Small tables with named rows and columns. After each table, cells are looked up by row and column.

vov:
cols = kabu, puvel, zakipak, gim, nufet
tapinir: [70.81, 13.03, 41.16, 67.86, 24.67]
gedemuz: [76.92, 18.41, 23.89, 77.76, 23.84]
tino: [30.24, 32.60, 68.52, 61.60, 28.85]
voz: [65.45, 26.47, 41.69, 66.02, 36.18]
fanudi: [46.98, 41.57, 55.98, 52.36, 50.17]
foru: [37.66, 50.22, 65.71, 57.83, 55.59]
sokon: [69.41, 18.14, 37.03, 65.56, 30.69]
fasema: [36.08, 57.71, 68.58, 64.73, 70.50]
zametov: [69.04, 23.54, 37.56, 66.47, 36.76]
ketot: [69.61, 23.42, 31.80, 69.01, 29.92]
lok: [42.64, 60.15, 41.74, 40.74, 47.23]
mabuleg: [49.47, 52.96, 56.49, 49.36, 64.46]

tapinir, gim -> 67.86
ketot, kabu -> 69.61
mabuleg, nufet -> 64.46
tapinir, puvel -> 13.03
tapinir, nufet -> 24.67
foru, nufet -> 55.59
tino, puvel -> 32.60
voz, zakipak -> 41.69
gedemuz, kabu -> 76.92
fasema, nufet -> 70.50
tino, zakipak -> 68.52

Table kabakik
columns: zem, betu, mevokul, lor, kem, dugako, zusi, fotufiv, suzo, zosodo
kofumed: [116, 162, 173, 8, 130, 160, 143, 35, 160, 84]
pobut: [93, 178, 146, 170, 101, 132, 188, 149, 62, 108]
maran: [139, 110, 176, 51, 156, 130, 118, 85, 97, 124]
famo: [222, 152, 89, 222, 119, 162, 134, 113, 69, 110]
geva: [157, 143, 135, 94, 120, 175, 179, 181, 131, 176]

kofumed, suzo -> 160
kofumed, zosodo -> 84
kofumed, kem -> 130
pobut, zem -> 93
maran, betu -> 110
maran, lor -> 51
geva, mevokul -> 135
kofumed, betu -> 162
maran, kem -> 156
geva, zem -> 157
pobut, lor -> 170
geva, betu -> 143
famo, betu -> 152
maran, zusi -> 118
famo, lor -> 222
maran, dugako -> 130
kofumed, mevokul -> 173
geva, zosodo -> 176
geva, suzo -> 131
Row with the largest kem: maran

kupufo:
cols = tav, vota, duk, kemek, suro, gazev, fuvanet, zipamav, lamutir
fuv: [7199, 6413, 1936, 4818, 5023, 7594, 5397, 5486, 3849]
kop: [6312, 5599, 5457, 5678, 5804, 5911, 5911, 5969, 5848]
boz: [6032, 5925, 5447, 5770, 5878, 6171, 5911, 5838, 5715]
bazupid: [5870, 4555, 7832, 6165, 6109, 5192, 6967, 5911, 7295]
faf: [6149, 5680, 5911, 5881, 5911, 5864, 5911, 5854, 5762]
kibiba: [5841, 5981, 6048, 5948, 5893, 5911, 5973, 5959, 6011]
dip: [6200, 5252, 6146, 5874, 5835, 5911, 5911, 6064, 6229]
fogus: [6309, 6888, 3633, 5911, 5911, 6769, 5218, 5491, 4508]
zofal: [6575, 5687, 4912, 5468, 5616, 6353, 6020, 5911, 5911]
sizad: [6982, 3522, 6352, 5451, 5689, 5790, 5911, 6616, 7094]
zogi: [5800, 6179, 6075, 6082, 5911, 5911, 5751, 5911, 5911]
tuzo: [4804, 7271, 7010, 5911, 6394, 5391, 4853, 5665, 5800]

boz, fuvanet => 5911
zogi, gazev => 5911
zofal, tav => 6575
boz, suro => 5878
boz, zipamav => 5838
sizad, fuvanet => 5911
zogi, zipamav => 5911
kop, tav => 6312
dip, vota => 5252
boz, tav => 6032
zogi, tav => 5800
fuv, gazev => 7594
boz, vota => 5925
fuv, suro => 5023
fogus, tav => 6309

kov =
,danat,birizir,ger,bov
setavag,126,137,155,194
nakik,131,113,210,31
riges,200,92,103,85

What is the birizir of riges in kov? 92
What is the birizir of setavag in kov? 137
What is the bov of riges in kov? 85
What is the danat of riges in kov? 200
What is the birizir of nakik in kov? 113
What is the danat of nakik in kov? 131
What is the ger of riges in kov? 103
What is the ger of nakik in kov? 210

fomes =
|  | gom | pazefav | ritosav | bigoki | mir | bet | tozuk | kulesu | dasesop | dab |
|---|---|---|---|---|---|---|---|---|---|---|
| dob | 45 | -1 | 70 | -16 | 53 | -27 | -25 | -57 | -32 | 60 |
| vovozuk | -30 | -47 | 65 | -19 | -27 | 30 | -13 | -48 | -8 | 59 |
| mamug | -21 | -35 | -64 | 91 | 4 | 13 | 9 | 9 | 10 | -20 |

What is the bet of mamug in fomes?
13
What is the tozuk of mamug in fomes?
9
What is the gom of dob in fomes?
45
What is the dab of vovozuk in fomes?
59
What is the bet of dob in fomes?
-27
What is the mir of dob in fomes?
53
What is the tozuk of dob in fomes?
-25
What is the dasesop of vovozuk in fomes?
-8
What is the pazefav of dob in fomes?
-1
What is the mir of vovozuk in fomes?
-27
What is the bigoki of vovozuk in fomes?
-19
What is the bigoki of dob in fomes?
-16
What is the gom of vovozuk in fomes?
-30
What is the kulesu of dob in fomes?
-57
Row with the largest tozuk: mamug

vof =
,dit,bafovaz,rozifi,lav,dofu,pila,rula,sife,zite,nuninev
maf,-19,29,19,2,44,45,24,43,-9,-37
sanufaz,37,25,-17,31,-21,-56,-20,-25,17,61
kikos,16,5,77,18,-2,58,67,2,8,-8
matav,46,42,26,35,-41,51,22,-33,15,-6
des,18,-1,-48,-18,16,-65,-42,17,20,49
zes,66,9,38,18,-64,22,22,-55,32,26
gefola,30,38,21,53,-6,40,20,-7,5,43
bupana,3,0,49,22,24,-19,56,30,5,22
nufe,2,26,-69,-5,37,-48,-52,36,7,31
firis,22,10,-11,1,-3,-79,-10,-4,12,56
fel,50,0,0,-14,-47,-9,-11,-38,38,-10
kose,28,21,57,34,-25,35,45,-25,14,-18

dit of maf = -19
nuninev of sanufaz = 61
dofu of matav = -41
dofu of gefola = -6
rozifi of sanufaz = -17
bafovaz of fel = 0
pila of kose = 35
rozifi of fel = 0
nuninev of gefola = 43
rula of sanufaz = -20
pila of fel = -9
nuninev of kikos = -8
bafovaz of firis = 10
rula of fel = -11
rula of kose = 45
rozifi of des = -48
pila of bupana = -19
bafovaz of maf = 29
rozifi of firis = -11
Which row has the largest rula? kikos

Table pegi
         buvak  zot  ruvog  rik  bopiz  kis  nosetus
zame        86  205    117  140     13  124      156
dat        167  204    101  114    201  206      108
nor         90   54    147   34    158  213      151
ronekep     36  135     75  120     84   85      211
fiz         66  167    149   86    231  174      208
dizes       67  100    147  171      8  173      166

What is the ruvog of dat in pegi? 101
What is the zot of dat in pegi? 204
What is the rik of zame in pegi? 140
What is the bopiz of fiz in pegi? 231
What is the bopiz of nor in pegi? 158
What is the buvak of ronekep in pegi? 36

Table tek
	fegova	solor	ramekol	vobita	fedokif	lod
kas	76.1	29.0	39.3	53.8	44.9	31.6
goda	51.9	59.0	36.9	49.5	23.1	35.0
dek	24.9	78.3	32.7	47.5	10.4	42.5
kap	7.2	43.7	25.8	54.7	18.4	37.2
zor	46.8	52.8	45.5	34.3	37.3	39.8

zor, ramekol -> 45.5
dek, ramekol -> 32.7
zor, solor -> 52.8
dek, vobita -> 47.5
kas, fegova -> 76.1
goda, vobita -> 49.5
kas, solor -> 29.0
dek, lod -> 42.5
dek, fedokif -> 10.4
zor, fegova -> 46.8
zor, fedokif -> 37.3
kas, fedokif -> 44.9
goda, lod -> 35.0
goda, fedokif -> 23.1
kap, solor -> 43.7
kas, vobita -> 53.8
kap, lod -> 37.2
kas, ramekol -> 39.3

Table ven
cols = tonanid, zasipos
vir: [88.595, 84.108]
dasopa: [75.054, 90.862]
virosok: [24.749, 51.611]
fakuvab: [77.342, 89.909]
vip: [53.308, 85.743]
pimiduz: [70.626, 92.619]
lil: [25.986, 53.879]
lureni: [40.347, 72.184]
gufeput: [83.225, 86.027]
zon: [63.407, 91.709]
gisotis: [16.691, 36.668]
gebuduv: [28.816, 57.155]
bopez: [29.140, 57.729]

tonanid of gisotis = 16.691
tonanid of dasopa = 75.054
zasipos of virosok = 51.611
tonanid of fakuvab = 77.342
tonanid of gebuduv = 28.816
zasipos of gisotis = 36.668
zasipos of gebuduv = 57.155
tonanid of pimiduz = 70.626
zasipos of vir = 84.108
zasipos of vip = 85.743
tonanid of gufeput = 83.225
zasipos of dasopa = 90.862
Row with the largest tonanid: vir

goz
         pupotid  faf  dig  linu  kos  nalo  tun  fazepas  suvu
nim          154  131   35   166  136   192  178      248    77
zaroga       191  151  129   214  144   113  112      140   197
lavubed      173  110  162   100  150    98  235      126   116
rupu         127  175  170   109  219   178  157      191   139
luko         141  187   78    92  153   204  191      198   163
gari         190  102  136   219   99   151  106      135   142
salikav      205  136  168   239  139   213  128      146   122
zap          158  142  150   198  190    71   78      132   206
narod        194  159  232   143  169   102  192      246   135
bukil        144  168  158   150  171   174  178      121   161
vop          219  203  235   129  196   196  125      126    74
lubo         173  178  188   148  135   151  160      202   152
deped        118  157  211   190  170   174  105      142   150
mitul        210  101  140   219  163   189  166      169   167

What is the faf of zaroga in goz?
151
What is the suvu of rupu in goz?
139
What is the pupotid of vop in goz?
219
What is the faf of gari in goz?
102
What is the kos of narod in goz?
169
What is the linu of nim in goz?
166
What is the tun of gari in goz?
106
What is the nalo of deped in goz?
174
What is the dig of lubo in goz?
188

